Each row is where one point has got to under a steady rotation. How many ticks took it there?
The counts run from 0 to 932.
[161 149 154 134 152 148 147 126  96 135 117 132 120 112 118 154 143  83
 174 127 101 124 163 122 105  80 149 126 137 112 133 122 153  69 108 152
 114 143 134  97 147 175  88 115 111 135 104 167 146 120 137 139  96 101
 135 113 116 134 116 112 115 173]  44
[176 111 159 126 144 133 102 107 144  97 104 148 114 123 140 121 186 139
 121 156 118 106 139 145 129 110 135 110 147 128 168 130 138  79 143 115
 121 110 138 135 141 185  73 133 131 158 109  91 118 179 121 110 116 107
 167 138 127 150 129 124 125 144]  329
[140 141 135  85 151 131  97 124  95 129 116 106 173 150 105 147 114  95
 149 113 113 117 147 127  99  89 170 137 107 159  80 174 139 131 123 149
 140 151 111  80 137 128 136 148 116 117 119 183 156  88  98 118 107 130
 130 103 116 109 138 103 135 146]  532
[165 141 131 133  92  96  48 156 103 127 140 137 131 157 129 140  88 132
 137  87 113 114 106 119 153  78 103 110 108 160  93 129 128  87 100 101
 145 121  94 115 141 150 140 128 157 160 122 151 130 113 105 106 128 141
 135 106 159 120 156 126 118 128]  390
[103 135 107 144 143 159 189 119 135 126 143 113 134 130 125 163  79 114
 127 131 125 145  96 126 124 175 105 112 128  71 146  80  95 102 121 118
 144 132 127 114 160 106 147 102 144 106 130 159 120 136 172 165 156 166
 118 130 157  98 116 106 114 135]  872
[162 102 103 109 111 126 103 114 156  75 117 145 147 140 137 102 158 111
  92 147 137 118  85 181 151 133 114 115 138 125 184 140 142 101 145  80
 130 149 147 122 125 140 116 109 167 159 122 124 107 157 118 111 154 140
 158  87 127  80 140 140 128 115]  204
[131 152 150 131 112 105  87 160 101  97 134 151 124 113 148 142  97 172
 133 110 146 129 113 116 144  76 123 113  90 163  95 116 115  82  91 121
 155 136 118 127 156 155 157 132 127 174  96 115 118 107 100 136 117 139
 148 141 141 164 155 122 107 157]  784
[137 145 131 113 124 133  84 130  90 156 124 109 178 145 102 128 111  90
 164 106  95 114 182  78 108 116 156 132 115 153  79 167 135 137 112 174
 124 139 107  96 105 124 127 128 118  89 117 145 152  94 131 133 108 131
 105  89 120 111 130 125 130 128]  531
[109 124 150 109 140 146  94 132  70 127 145 138 158 130 118 152 112 130
 152 148 109 160 159 124 110 111 143 143 122 138  69 165 132 142 115 172
 159 164 130 100 139 123 148 158  72  92 119 178 148  92 118 121 121 129
 127 112 130 137 169 121 149 145]  149
[135 115 109 119 152 112  91 107 115 113 116 110 152 140 130 176 132 104
 112  95  71 104  98 116 135 124 120 115 122 120  95 142  95  80 153 124
 105 138 127 111 109 153 112 132 186 137 119 163 136 132 164 140 128 170
 111 121 145  73 139  87 124 139]  107
[139 157 127 141  71 161  81 145 108 118 143 143 174 115 127 101 113 148
 166 106 130  99 158 107 124 151 118 102 123 133 102 140 140 103 113 165
 156 176 144 108  95 116 151 134  98 114 111 119  95  76 150 153 130 122
 116 107 109 119 134 165 117 150]  798
[140 134 145 103 117 121 125 124 104 135 141 145  94 104 144 119  80 119
 153 172 178 114 153 107 123 109 140 149 134 151 142 153 121 155  93 165
 159 142 122 151 152 123 138 110  89 144  85  94 102 149 109 127 139  97
 127  89 127 163 124 139 132 159]  37
[168 138 135 110 105  92  57 125  93 124 127 147  93 108 144 122 109 113
 146 152 130 105 172 119 122 101 135 136 127 153 116 163 124 108 103 172
 132 151 137 143 124 164 120 115 104 149  75 108 112 130 138 131 133  92
 133 101 139 141 128 138 132 166]  420
[120 164 142 105 181 112 106 106 118 119  90 114 111 118 121 174 149 105
 141 129 121 141 112 123 116  58 147 137 138 137  93 149 128  79 130 182
 116 123 124 111 183 169 103 131 127 136  92 158 153 118 105 144 119 122
 135 114 135 139 129  94 133 148]  139
[ 98 142 149 129 116 184 101 145 131  90 144 145 162 129 140 126 156 176
 146 105 138 147  96 109 167 159  88  99 141  88 121 105 124 115 143 124
 180 123 112 125 120 122 165 150 126 149 129 107 110 125 134 126 174 167
 134 115 138 149 195 129 122 103]  889
[121  92 117 140 129  82  95 113 159 117 119 138 113 131 126 120 138 110
  59 172  94 134 113 154 156 128 105 136 118 145 145 154 106 114 145 112
  93 131 139 135 134 175  95 103 182 128 126 125 142 173 135 118 135 149
 140 127 149  86 117 145 149 115]  472
[111 126 132  92 111 130 123 106 111 110 131 137 120 112 137 107 131 109
 126 180 153 151 110 152 152 129 126 150 153 128 153 203 167 172 133 176
 165 164 150 128 148 124 141 110  90 110 104 132 125 141 109 114 158  84
 118  90 127 131 136 155 146 142]  430
[134 117 155 153 113 172 154 129 122 126 164 129 131 151 130 125  97 147
 117 128 126 151  96 157 161 128 103 130 154 104 154 111 119 144 132  65
 167  98 103 128 154  97 153 124 130 138 141 136 131 194 110  88 134 123
 136 127 181 142 162 124 110 125]  857
[138  97 177 127 171  94 122 150  78 120 159 142 119 106 160 151  93 135
 125 135 117 151 132 128  86 159 137 158  74 148 108  95 104 114 107  77
 153 164 126 116 149 132 114 138 128 128 153 157 160 136 153 136 128 147
 159 163 146 124 161 124 108 139]  87
[106 121 114  97 156 167 201 116  83 129 113 121 143 108 110 144 115 109
 156 138 145 144 138  97 121 130 172 125 150  77 132 132 101 144 132 176
 137 152 119 112 128 111 148 116 127 146  95 142 144 113 118 151 128 115
 118  93 100 125 137  96 143 150]  34
[159 115 158 123 139  91  95 129  86 120 154 148 128 138 175 118  93 152
 130 122 130 133  79 122 113 174 120 161  91 137 106 151 118 146 138  92
 168 159 127 132 134 111 134 158 154 115 169 160 146 161 149 114 174 134
 125 139 153 121 160 127 114 109]  481
[180 153 126 107 108  74  66 124 107 107 103 141 124 116 138 123 134 100
 158 119 122 102 111 125 130  96 129 147 108 154 125 181 174 111 120 163
 138 174 151 118 127 163 113 124 142 148 117 146 131 114 116 118 145  82
 123  92 111 111 129 141 129 139]  802
[139 154 127 141  99 196 172 131 101 132 141 126 159 118 101 111 128 107
 179  91 131 123 130 107 145 130 121 119 161  86 150 141 170 135 117 151
 161 157 120 101 107 104 145 117 117 115 114 139 118 129 129 120 143  89
 107  78 107 122 132 141 110 136]  809
[130 142 120 114 137 106 138 110 145 129 122 119 168 128 145 121 105 171
 122 117 160  65  98  95 102 166 138 123  88 135 125 112  79 135 146 128
 142 109 120 158 142 101 139 139 135 148 131  76  96 116 128 175 139 140
 116 169 121 139 118 116  87 133]  497
[163 141 134 153 124 108 165 123 118 128 141 120 135 109 120 139 112  74
 127  99  94 127  96 133 148 125 128 146 118 123 167 140 152 101 111  93
 118 164 142 102 138 119 109  80 181 143 135 158 131 155 137 131 130 110
 115 105 130  68 101 144  90 147]  583
[110 149 168 154 108 115  67 149 142 127 124 134 123 112 109 121 136 106
 121 141 118 143 155 146 161  61 125 127 138 185 135 165 169 110  97 159
  99 112 133 114 152 169 113 108 108 127 105 105 136 118  93 115 100 121
 141 118 134 149 125 172 140 139]  929
[130 145 124 121 145  88 114 138 118 117 107 116 179 145 124 143  84 134
 141  88 128 115  95 124  89 124 158 140  70 151  95 125 106 120 131 109
 142 154 118  92 134 122 136 148 162 122 158 165 156  75 121 153 126 165
 133 155 115  96 138 114 112 120]  769
[123 148 148 133  87 114  52 158  93 112 153 147 118 124 161 131  75 169
 135 111 136 123 120 111 155 106  83 118 116 151  79 133 115 109  94 128
 161 137 124 139 148 130 164 155 113 153  99 124 109 119 131 120 148 135
 117 131 155 153 173 132 114 146]  7
[156 113 148 127 121 159  57 114 130 124 150 128 158 139 129 133 136 154
 119 130  92  72 156 120 117 148 108  81 129 132 110 118  92  79 135 122
 138 114 128 134 115 143 118 154 105 131 110 105  82 151 157 146 120 158
 132 144 142 134 140 108 110 157]  610
[ 78 138  99 122 113  76 104 133 111 117 107 151 107 104 160 122  86 146
 104 154 142 134  98  99 146 148 102 149 108 141  99 153  78 151 126 196
 138 149 134 165 140 129 149 133 141 121 100 113 125 128 144 156 174 147
 113 130 141 132 145 141 139 115]  5
[151 173 142 162 132 125  87 135 135 112 132 127 135 118 137 162 134 113
 161  82  91 112 113 108 126 137  90 118  98 127 117  89 150  50 108 122
 115 146 134 111 125 156 104 125 149 111 150 135 118 120 184 162 135 147
 119 126 148 104 118 144  98 125]  882
[136 140  94 136 133  41 110 126 125 154  97 125 117 135 134 137  89  94
 116 115 121 109  92  98 127  93 139 155  90 165 121 145 122 113 109 149
  99 114 106 141 138 142 121  86 189 140 126 127 154 130 116 134 141 151
 107 120 148  99 107 119 125 103]  771
[109 123 152 131 159 114 134 134 102  99 134 160 100 107 172 149 123 155
 123 123 127 171  70 131 145 168  98 168 118  99 132 124 124 127 146 108
 172 166 134 145 157 126 132 138 141 129 132 151 147 165 151 125 193 136
 129 141 161 148 173 121 126 115]  98
[133 102 116 112 112 134 165 119 145  91 145 145 122 131 142 115 108 117
  97 174 173 135  84 167 146 146 128 126 128 114 193 125 123 145 124  91
 156 146 125 136 148 101 149  87 139 154 140 108  97 153 110 131 167 139
 153 104 123  92 135 145 128 131]  587
[165 136 161 120 111 149  40 113 142 109 169 135 132 129 158 127 128 147
 133 138 118  75 137 130 124 161  93  99 120 151 121 128 129 104 105 114
 160 124 125 144 125 137 121 135  97 126 122 100  73 155 163 128 149 139
 129 139 160 130 143 142 105 156]  609
[112 133 129 140  85 137 133 148 131 152 135 134 150 131 106  80  84 133
 104 165 147 147 140 134 162 115 131 134 139 168 128 175 138 193 105 147
 153 114 113 125 145  95 173 113 107 109 133 103 131 146  72 113 119 108
 129 108 127 131 139 179 136 123]  163
[142 154 136 130 132 134  88 131 142 129 101 108 158 142 108 133 164 131
 133  68 102 109 106  84 177  78 112 106 158 127 119 139 128  93 147 134
 128  81  86 125 112 143 136 124 161 168 103 104 115 136  98 115 125 145
 119 102 128 134 143  97 122 121]  899
